Some points, each followed by its number:
[-0.24  0.49  0.45 -0.16  0.61  0.51 -0.01 -1.15  1.44  0.83 -1.19  1.2 ] 0
[-0.89  0.08  0.53 -0.55  0.25 -0.45 -0.42 -0.87  1.12  0.62 -0.79 -0.83] 1
[ 0.34  0.64  0.18  0.14  0.32 -0.31 -0.33  0.32  0.41 -1.18 -1.63 -1.52] 2
[-0.76 -0.83 -0.06  0.34  1.12 -0.28 -0.83 -1.25  1.9   0.42 -0.6   1.73] 3
[ 0.58  0.84  0.13 -0.12  0.83  0.89  0.01 -1.03  0.36 -0.25 -0.46 -0.11] 4
[ 0.45  1.31  0.51 -0.9   0.96  0.61 -0.24 -1.66  0.93 -0.69 -0.7   0.41] 5
[ 1.62  0.99 -0.37 -0.36  0.23  0.27  0.02 -0.48  0.38 -0.47 -0.08 -0.67] 6
[ 0.57 -0.16 -0.38 -0.58  0.08 -0.1  -0.14 -0.41  0.29 -1.06  0.   -0.31] 7
[ 1.4  -0.75 -1.23  1.1   0.06  0.6   0.27 -1.23  2.51 -0.66 -2.03 -0.65] 8
[ 0.96 -0.56 -0.85  1.56  0.05  1.58  0.85 -1.55  0.94  0.02 -0.62  0.09] 9
[ 0.13  1.26  0.63 -0.85 -0.19 -0.63 -0.23  0.6  -0.17  1.12  0.22 -0.46] 10
[ 3.32 -4.71 -4.57  3.27 -4.03  1.99  3.42  0.43 -1.97  1.58  1.89 -0.36] 11
[-0.64 -0.52  0.06 -0.43 -0.45 -0.03  0.23 -0.47  0.41  1.08  0.39  0.25] 12
[ 2.02 -2.97 -2.86  2.51 -3.54  1.89  3.14 -0.81 -1.02  2.32  0.76 -0.97] 13
[ 0.28 -0.7  -0.56  0.44  0.53 -0.34 -0.53  0.82 -0.52 -0.56 -0.55 -1.2 ] 14
[-1.31 -1.8  -0.31 -0.42 -0.02 -0.51 -0.3  -0.95  0.33 -2.16  0.    2.06] 15
[-1.17  0.49  0.97 -0.63  0.31 -0.53 -0.44 -1.03  1.02  0.33 -0.78 -0.88] 16
[ 0.56  0.82  0.14 -0.53 -0.08 -1.93 -1.09  2.5  -0.02  1.22  0.8  -1.76] 17
[-0.31 -0.13  0.11 -0.44  0.63  0.28 -0.19  0.35 -1.24 -0.54  1.33  0.29] 18
[-0.36  0.3   0.34 -0.19 -0.52  0.17  0.38 -0.01 -0.49 -0.79 -0.28 -0.08] 19
[-0.33 -0.68 -0.19  0.35  0.23 -2.07 -1.34  2.47 -0.21  0.17 -0.48 -1.02] 20
[-0.66  0.27  0.53  0.21  0.21  1.2   0.57 -0.73 -1.28 -0.91  0.75  1.36] 21
[-1.02 -0.69  0.24 -0.1   0.85 -1.05 -1.15 -0.12  0.92  0.17  0.25  1.32] 22
[-0.39  0.18  0.34 -0.76 -0.04  0.26  0.23 -0.73  0.8  -0.66 -0.06 -0.55] 23
New points follow, each followed by the numbers of its three nearest points above, looking only along the 3 directions in which the numbered points spread most, nearest first.
[ 0.59  0.   -0.34  0.27  0.68 -0.22 -0.5   0.9  -1.31  0.1   1.27  0.78] 18 12 19
[-1.33 -0.1   0.76 -0.7   0.57 -0.27 -0.51 -0.52 -0.08  0.22  0.24  1.23] 22 21 18
[-0.18  0.57  0.42 -0.1   0.22 -0.1  -0.17  0.3   0.   -0.21 -0.31  0.99] 19 7 23
[ 0.69 -1.05 -0.94  0.73  0.34 -0.38 -0.37  0.77 -0.24 -0.82 -0.66 -1.2 ] 14 7 6
[ 0.69 -1.23 -1.09  2.51  0.08  1.7   0.94 -1.41  0.44  1.24  0.72 -0.29] 9 8 12
[ 0.36 -0.48 -0.53  0.16 -0.14 -0.14 -0.03  0.95 -0.36  0.31 -0.39 -1.37] 14 10 6
[-0.32  0.49  0.47 -0.43  0.81 -0.04 -0.5   0.59 -0.94 -0.28  1.24  0.59] 18 22 19
[ 1.16 -0.81 -1.13  1.88  0.1   1.19  0.64 -1.17  0.16  0.86  0.27 -0.91] 9 8 6
[-0.49  0.06  0.34 -0.49 -0.29  0.15  0.27  0.2  -0.94 -0.25  0.54  0.84] 18 12 19
[-1.84 -0.08  1.03 -0.81  0.11 -0.07 -0.1  -0.98  0.51 -0.56  0.34  0.56] 22 3 21
[ 1.29 -0.53 -1.08  1.65 -0.56  1.84  1.4  -1.21 -0.03  2.15  1.24 -1.58] 9 8 6
[ 0.47  1.33  0.49 -0.35  0.67 -2.03 -1.58  2.93 -1.36 -1.42  0.39  0.36] 20 17 10
[-1.02  0.34  0.76 -0.1   0.09  0.93  0.49 -0.8  -0.29 -0.61 -0.8   1.09] 3 21 0
[-0.43  0.06  0.24 -0.19 -0.03  1.1   0.68 -0.85 -0.68 -0.81  0.26  1.22] 21 12 15
[ 0.69  0.96  0.16 -0.76  0.99 -0.08 -0.62  0.27 -0.05 -0.07 -2.19 -2.85] 2 6 10
[-0.84  0.29  0.65 -0.03 -0.19 -0.95 -0.4   2.47 -2.12 -1.63  1.05  2.19] 18 22 21
[-1.04  0.89  1.14 -1.01 -0.33  0.57  0.53 -0.26 -0.28  0.59  1.08 -0.67] 19 7 12
[ 0.89  0.11 -0.44  0.08  0.8  -0.78 -0.93  0.79  0.3   0.2  -1.65 -1.93] 2 10 6
[-0.27  1.4   0.91 -0.87 -0.72  0.79  0.85  0.02 -0.65  2.79  0.86 -0.17] 14 19 7
[ 0.47  0.28 -0.09  0.27 -0.04 -0.44 -0.24  2.61 -2.86 -1.27  1.47  1.69] 18 20 12
[ 0.46  0.98  0.29 -0.37  0.39 -0.6  -0.54  0.43  0.67 -0.47 -1.27 -2.19] 2 10 6
[-1.12  0.66  1.   -0.8   0.38 -1.03 -0.83  0.58 -0.52 -0.04  0.04  0.62] 22 18 10
[ 1.81 -2.36 -2.39  2.37 -2.73  0.51  1.9  -0.16 -0.79  1.51 -0.49  0.45] 13 9 11
[ 0.89  0.52 -0.21 -0.15  0.9  -0.43 -0.8   0.35  0.4  -0.61  0.57  1.22] 19 7 22
[-1.11  0.22  0.77 -0.52 -0.37 -1.02 -0.34  0.31  0.61  0.79 -0.33 -0.47] 10 19 1
[-0.55  1.41  1.13 -0.81 -0.17 -2.01 -1.03  0.91  0.31  0.81 -1.53 -0.06] 10 16 2
[-0.04  0.99  0.58 -0.94  0.37 -1.4  -1.08  2.89 -2.12 -1.21  1.18  0.72] 20 18 17
[ 0.46  0.33 -0.11 -0.89  0.92 -1.14 -1.21  0.68  0.59 -0.35 -0.12 -0.53] 10 1 2
[-0.1   0.16  0.18 -0.45  0.26  0.27  0.   -0.71  0.68 -0.77  0.13  0.12] 23 7 4
[ 0.21 -0.02 -0.08  1.28  0.    1.56  0.87 -1.71  0.22  1.13  0.41  0.09] 9 4 12
[-1.09 -0.74  0.19  0.43  0.42  1.05  0.38 -1.51  0.19 -1.11 -0.86  0.4 ] 3 0 21
[-0.79  0.79  0.88 -1.14  1.07 -0.34 -0.85  0.81 -0.54  0.14  0.39 -0.47] 10 22 16
